In the data rows, the value 50 means zero.
Some points, one per row:
66|89|78|75|47|70|62|75|69|27|55|42|54|54|24|36|57|38|52|55|55|67|58|76
48|58|48|47|49|35|39|43|42|50|62|56|68|46|49|65|34|65|38|30|40|34|35|56
38|60|78|68|58|35|70|83|82|18|42|65|44|54|65|53|39|60|55|83|43|68|35|94
49|27|49|21|39|31|49|33|44|31|49|51|62|40|40|64|41|54|64|32|57|53|79|40
19|29|64|37|53|28|34|49|89|59|31|39|64|53|97|26|50|86|03|47|47|50|72|34
44|36|42|61|57|48|56|47|86|58|37|46|64|56|46|76|47|39|62|40|24|49|59|71
31|39|39|25|64|49|33|46|57|67|67|50|63|48|56|51|55|37|50|54|42|54|55|17
42|13|62|49|79|18|54|83|61|70|42|48|37|58|76|62|37|81|27|37|38|48|43|58
65|47|73|42|57|47|02|06|37|48|47|51|55|64|64|34|80|62|49|54|32|40|51|37
35|55|82|54|77|58|45|91|63|25|18|73|59|31|19|64|11|51|45|69|31|59|30|99
41|27|44|49|50|58|72|53|51|53|51|36|58|94|49|71|75|41|72|54|51|34|58|38
57|33|27|46|37|42|65|23|36|55|63|45|47|86|54|39|49|31|76|60|42|48|45|07
61|48|84|43|82|41|33|54|45|41|51|48|41|54|48|51|41|39|58|55|62|55|64|74
88|39|41|67|56|56|55|27|24|57|45|61|40|63|46|50|53|43|64|60|67|65|38|62
37|59|46|67|77|60|51|71|63|18|40|43|55|43|54|54|60|51|36|67|64|71|50|54
77|47|31|66|16|68|53|03|19|79|72|75|56|73|63|69|60|52|62|40|81|41|47|00
10|60|51|26|87|15|59|67|85|45|23|45|55|45|51|58|01|78|20|43|10|38|41|94
54|20|25|48|14|55|68|19|46|55|71|61|43|36|27|76|51|46|89|71|57|31|58|49
46|58|57|34|64|72|43|79|57|36|29|63|56|31|15|39|33|44|40|60|15|56|50|74
59|30|14|36|63|28|50|23|45|75|61|30|29|64|46|42|53|40|44|23|64|37|71|23
06|58|81|59|73|10|45|93|79|35|25|67|44|24|16|64|26|56|42|72|42|61|69|99
99|54|13|15|24|65|49|33|17|70|43|88|68|59|63|39|44|50|67|21|65|43|30|20
35|54|90|69|62|75|38|99|58|00|18|55|45|45|37|47|40|48|39|76|34|60|45|99
69|66|25|40|36|73|39|13|32|21|65|44|76|45|62|59|63|50|51|59|61|26|31|02
20|54|48|77|49|47|57|43|67|59|65|28|67|49|41|56|54|73|63|61|07|64|35|50
21|52|64|41|88|43|56|69|83|59|17|56|32|53|56|56|39|51|37|47|27|70|24|72
07|19|52|61|69|30|48|79|74|64|38|00|53|57|85|43|39|58|01|38|29|48|39|63
56|44|55|29|43|62|43|20|60|49|46|19|46|61|62|48|83|58|39|28|29|17|74|25
69|41|29|41|05|76|36|08|16|82|76|74|37|79|79|36|23|43|56|41|74|34|18|27
47|38|38|60|55|33|56|69|39|71|58|49|40|39|75|54|14|68|42|43|61|31|41|61
69|29|31|29|25|34|57|65|44|66|53|45|82|63|46|29|63|48|35|39|26|63|57|15
30|36|76|56|84|03|55|68|72|58|25|71|22|36|45|36|23|67|44|28|43|64|35|67
71|39|23|58|18|54|40|02|21|70|54|66|50|73|56|51|45|54|69|67|54|56|37|56
36|39|47|70|81|34|72|33|45|40|68|36|52|52|54|46|47|74|48|59|43|64|55|33
30|34|72|53|71|48|66|67|69|26|55|43|32|55|51|56|50|74|25|48|57|53|54|47
34|09|82|53|53|37|48|31|38|46|50|22|51|37|27|62|58|51|49|64|65|51|36|67
29|61|99|42|60|47|49|61|56|47|31|51|72|23|63|30|40|71|28|34|32|44|47|47
80|58|18|47|14|66|82|00|21|61|73|76|42|45|64|43|40|50|50|50|66|51|56|30
86|62|59|30|19|82|42|30|22|54|79|34|43|61|51|58|80|40|75|60|68|60|60|50
18|26|52|74|40|49|78|20|37|42|68|33|43|52|42|41|68|39|78|66|67|56|68|35
28|39|56|53|35|39|60|65|52|30|28|35|73|58|25|18|57|53|33|65|35|70|99|57
97|51|42|45|45|34|43|18|41|59|69|66|41|73|45|50|13|42|68|59|58|42|17|46
42|29|39|58|56|44|58|49|65|60|67|51|52|62|45|44|42|55|48|42|72|21|60|47
39|30|36|51|40|58|49|73|60|45|35|69|39|59|41|29|51|36|41|67|38|48|38|76
67|76|64|53|18|73|12|16|17|68|32|64|65|99|64|55|68|54|60|46|42|43|38|40
52|45|34|65|69|27|57|89|62|54|46|48|29|60|64|37|50|38|35|40|38|40|40|24
55|67|50|25|35|45|68|25|43|51|48|74|62|72|59|31|21|54|77|37|55|44|29|29
65|54|39|43|69|54|68|85|45|68|48|47|70|50|78|55|19|48|39|31|28|42|55|57
17|63|59|47|56|46|42|92|74|48|37|39|55|52|52|35|36|53|31|49|08|78|55|61
62|56|33|41|11|58|47|25|18|50|59|70|55|51|28|41|45|65|73|65|99|82|48|56
43|38|56|29|80|47|45|10|20|60|44|50|54|63|78|41|43|65|57|08|51|58|50|49
32|29|44|44|19|46|45|84|41|68|40|54|47|44|55|16|48|46|51|14|53|43|63|67
40|68|80|62|92|29|58|79|62|26|15|51|37|27|53|75|10|47|48|42|39|43|65|75
31|12|47|56|28|43|35|36|73|55|68|25|66|51|42|63|71|34|54|55|39|72|59|47
37|78|86|61|81|52|76|99|60|11|51|41|51|18|50|53|31|44|44|55|62|50|65|82
44|30|36|39|37|67|64|52|71|49|50|37|58|51|55|53|86|43|26|18|36|20|48|30
71|20|50|43|30|58|50|12|17|46|80|58|24|65|47|67|29|57|79|66|61|43|37|45
38|33|28|38|43|84|68|58|48|99|57|36|76|51|39|41|78|44|50|20|37|40|38|10
58|22|39|41|46|67|13|15|48|62|60|26|84|77|73|53|55|75|52|64|39|47|37|13
65|49|39|34|46|40|40|51|68|43|58|18|69|45|51|64|73|43|39|56|52|54|46|19
52|53|27|28|39|34|50|34|69|59|54|81|58|54|50|28|68|44|51|64|54|49|66|21
Then 10 other points, each followed by its number:
49|16|31|70|41|48|50|45|69|62|69|48|27|53|78|43|69|76|29|53|35|72|43|47 0
44|72|69|47|90|65|86|99|56|20|49|78|69|00|11|60|49|41|31|46|63|62|75|97 1
45|27|91|84|57|47|30|22|67|60|35|13|65|44|54|68|54|55|60|72|56|56|42|59 2
53|38|51|59|81|49|76|61|49|39|37|69|40|16|55|64|26|54|53|61|48|53|53|75 3
38|31|51|31|53|44|39|14|59|55|57|40|47|36|28|55|46|30|34|65|63|73|51|21 4
26|51|45|51|65|50|42|60|59|31|51|37|62|38|31|68|69|44|55|53|56|58|58|39 5
50|92|91|54|68|60|26|95|50|18|54|63|43|39|35|47|44|60|51|61|53|59|38|99 6
35|55|68|96|64|62|41|84|69|44|40|41|41|59|50|40|56|44|27|73|46|63|65|91 7
65|15|20|48|33|35|56|34|26|51|45|30|67|54|44|54|44|50|48|45|54|60|46|32 8
51|40|30|37|47|56|40|12|46|56|49|46|41|68|44|41|50|61|25|66|67|49|64|13 9
Which two of these numbered points are nearest to each point below, looking only along the 7 directions in which the first points spread most? Their numbers follow each, nearest first.
33|35|59|57|41|50|53|85|43|45|48|40|75|41|48|59|63|29|39|52|46|62|64|47 > 5 7
19|74|78|70|82|43|75|97|87|00|24|69|49|29|18|49|46|31|57|59|78|56|56|99 > 1 6
65|38|43|66|77|26|58|43|67|71|49|36|60|33|46|67|46|71|43|31|17|53|29|32 > 0 8
00|20|68|41|81|30|36|21|54|52|31|33|55|46|51|92|76|43|53|92|72|47|56|38 > 2 4
80|53|44|58|43|88|18|00|36|38|48|24|40|67|73|33|60|64|50|52|72|53|52|05 > 9 4
49|96|99|70|67|59|39|71|85|02|21|69|27|49|73|56|16|23|40|67|66|65|50|99 > 6 7
62|54|22|43|22|61|54|53|40|59|62|57|49|65|53|62|29|52|42|50|19|47|52|15 > 8 9
55|99|99|70|57|52|62|91|50|29|22|88|47|47|23|49|33|58|87|77|71|51|59|99 > 6 1
40|81|96|85|85|44|69|99|68|05|56|38|38|33|33|48|25|45|53|91|65|86|45|99 > 6 1
48|35|62|58|24|46|56|29|78|45|52|38|46|54|41|28|61|49|46|48|62|57|52|45 > 4 5
32|07|75|42|54|39|43|45|27|46|70|62|51|67|62|20|59|56|57|60|47|59|47|58 > 4 0
33|47|42|60|41|25|47|12|33|45|50|37|43|46|50|53|58|37|72|42|48|41|53|49 > 4 8
13|59|90|62|43|23|47|95|78|40|33|42|75|35|46|41|43|57|38|41|16|30|54|74 > 7 5
43|54|66|13|16|45|24|00|26|68|57|43|54|51|89|70|49|27|45|59|41|58|57|09 > 9 8
33|55|73|43|46|51|42|26|27|46|59|16|50|43|37|43|54|29|54|67|55|54|44|49 > 4 5
23|79|99|81|83|25|69|98|74|24|43|72|37|32|55|58|11|42|42|59|33|65|57|99 > 6 3
73|46|05|59|32|40|42|30|29|76|72|67|50|58|27|50|47|44|63|65|28|33|24|22 > 8 9
58|99|70|82|63|50|61|86|55|16|26|73|48|24|46|05|39|35|70|67|76|56|43|98 > 6 1
16|42|62|50|71|55|76|99|72|09|64|62|24|02|29|33|56|49|45|42|63|64|73|71 > 1 3
28|19|36|62|63|27|57|86|72|85|44|61|44|41|89|68|53|29|40|31|31|16|71|50 > 0 8
65|69|33|09|05|67|14|00|17|60|59|42|53|61|50|67|74|67|77|36|50|46|55|00 > 9 8
47|55|29|34|61|19|39|78|68|65|53|46|45|54|55|08|65|60|26|28|20|46|34|57 > 0 8
20|52|49|62|73|35|87|99|82|31|52|65|37|00|40|66|51|47|41|51|76|65|62|99 > 1 3
65|27|29|35|38|76|28|10|28|59|61|37|60|44|34|64|65|49|33|46|64|27|65|00 > 9 8
44|46|44|57|40|26|58|33|31|38|37|50|60|71|54|49|40|49|70|78|54|66|55|52 > 4 8
24|14|35|43|55|51|75|72|60|59|44|44|40|69|46|25|36|42|47|69|39|37|32|44 > 0 8
41|75|52|63|65|47|65|73|48|56|43|80|44|35|57|39|45|59|71|75|66|45|41|56 > 3 5
Now 10 new points, numbered from 0 again:
12|63|64|53|55|67|90|99|48|38|40|56|26|00|91|43|24|32|64|53|51|65|56|99 0
68|52|44|37|36|59|53|24|25|71|86|54|39|90|33|61|39|64|67|59|72|47|40|27 1
51|76|86|67|74|73|57|76|43|19|45|83|45|18|35|55|41|56|40|63|76|49|77|99 2
24|65|65|74|85|29|69|97|60|35|38|45|38|15|33|42|37|46|22|49|52|40|76|72 3
88|60|08|32|22|68|22|00|08|82|60|50|30|76|38|51|61|75|58|51|30|34|32|22 4
32|70|55|63|68|68|49|84|58|51|46|78|41|17|67|52|63|48|39|31|29|70|50|80 5
63|31|31|49|47|32|79|64|30|71|64|51|41|38|67|54|63|72|49|19|22|73|30|46 6
40|61|24|51|22|72|41|21|29|86|70|47|44|75|40|68|35|53|62|61|51|43|78|31 7
15|70|77|61|87|59|58|99|74|22|29|44|54|28|56|38|56|39|44|59|29|36|55|75 8
74|78|73|86|84|71|33|92|69|32|23|67|50|10|67|25|45|53|59|40|30|46|63|99 9
The same question for these:
63|66|84|58|89|24|65|62|48|35|25|44|18|40|72|48|32|62|68|98|59|76|52|99 > 2 0
44|57|27|71|86|58|36|39|63|84|60|32|47|46|56|40|42|44|28|55|55|39|54|55 > 6 5
36|34|84|72|81|19|55|78|43|30|50|39|21|46|64|09|44|45|26|53|61|57|69|55 > 3 5
35|44|55|49|63|30|54|93|71|45|29|68|46|04|57|52|45|59|62|44|58|57|49|93 > 0 3
41|53|53|50|02|46|41|18|36|55|56|39|52|82|47|51|66|25|43|66|44|61|58|48 > 7 1
53|65|61|62|64|57|48|91|60|65|53|63|55|30|67|41|25|70|45|49|24|28|50|76 > 5 9
17|74|99|87|93|30|48|82|65|00|51|59|51|18|31|71|44|31|81|99|45|62|42|99 > 2 8
39|57|83|52|87|45|64|93|72|38|45|63|22|25|58|76|54|59|38|51|56|62|57|67 > 3 0
99|58|21|31|39|66|12|00|00|86|65|43|42|99|53|48|82|49|72|47|65|40|50|00 > 4 1
52|55|19|32|71|52|51|36|80|79|30|58|73|61|60|61|61|49|50|26|31|40|47|20 > 6 7
57|45|31|23|55|27|42|38|64|86|49|41|52|49|41|62|41|34|55|37|44|51|58|35 > 6 7
38|44|44|38|63|50|43|48|43|52|48|45|38|58|54|69|52|65|27|11|27|45|63|30 > 6 5
38|60|79|76|61|63|57|87|72|69|42|35|60|17|47|40|72|52|35|77|39|71|80|76 > 8 5
31|28|22|39|41|41|38|53|44|80|50|33|44|27|48|39|71|70|19|27|00|20|56|07 > 6 7
20|41|54|54|71|36|69|87|77|29|40|73|29|31|22|28|25|50|41|57|51|51|54|99 > 0 3
51|11|02|44|53|38|55|05|58|62|43|57|43|59|44|34|73|45|62|66|16|45|48|28 > 7 6
69|42|15|16|23|73|44|00|22|81|63|55|57|71|39|45|77|55|84|36|53|50|16|00 > 4 7
05|76|99|76|93|26|58|99|66|27|26|44|58|06|55|28|25|81|45|71|53|65|59|99 > 3 8
74|52|43|63|49|45|44|00|56|45|49|48|34|84|67|68|29|62|54|61|74|33|44|00 > 1 7
40|37|31|37|37|81|72|11|54|60|51|55|73|14|31|71|78|28|51|46|59|46|52|16 > 7 1
22|57|99|63|99|20|51|92|63|16|27|60|55|33|25|58|35|61|57|37|58|47|51|96 > 3 0
79|71|61|46|49|60|27|32|40|44|46|67|41|55|46|61|33|61|54|37|84|40|44|63 > 1 7
37|59|53|49|21|56|54|37|52|58|67|52|28|70|40|43|61|39|38|56|64|44|51|40 > 7 1
65|50|36|15|41|80|28|00|42|47|46|69|32|54|78|85|46|57|51|64|67|26|44|18 > 1 4
81|61|48|40|41|39|45|00|24|33|69|52|49|96|59|58|46|62|67|47|72|49|51|31 > 1 7
85|67|15|37|11|42|22|00|46|99|81|55|44|72|41|40|39|47|56|82|58|47|24|00 > 4 7
99|89|53|38|13|93|63|60|30|32|39|56|51|43|21|36|29|72|89|62|71|71|46|59 > 2 1
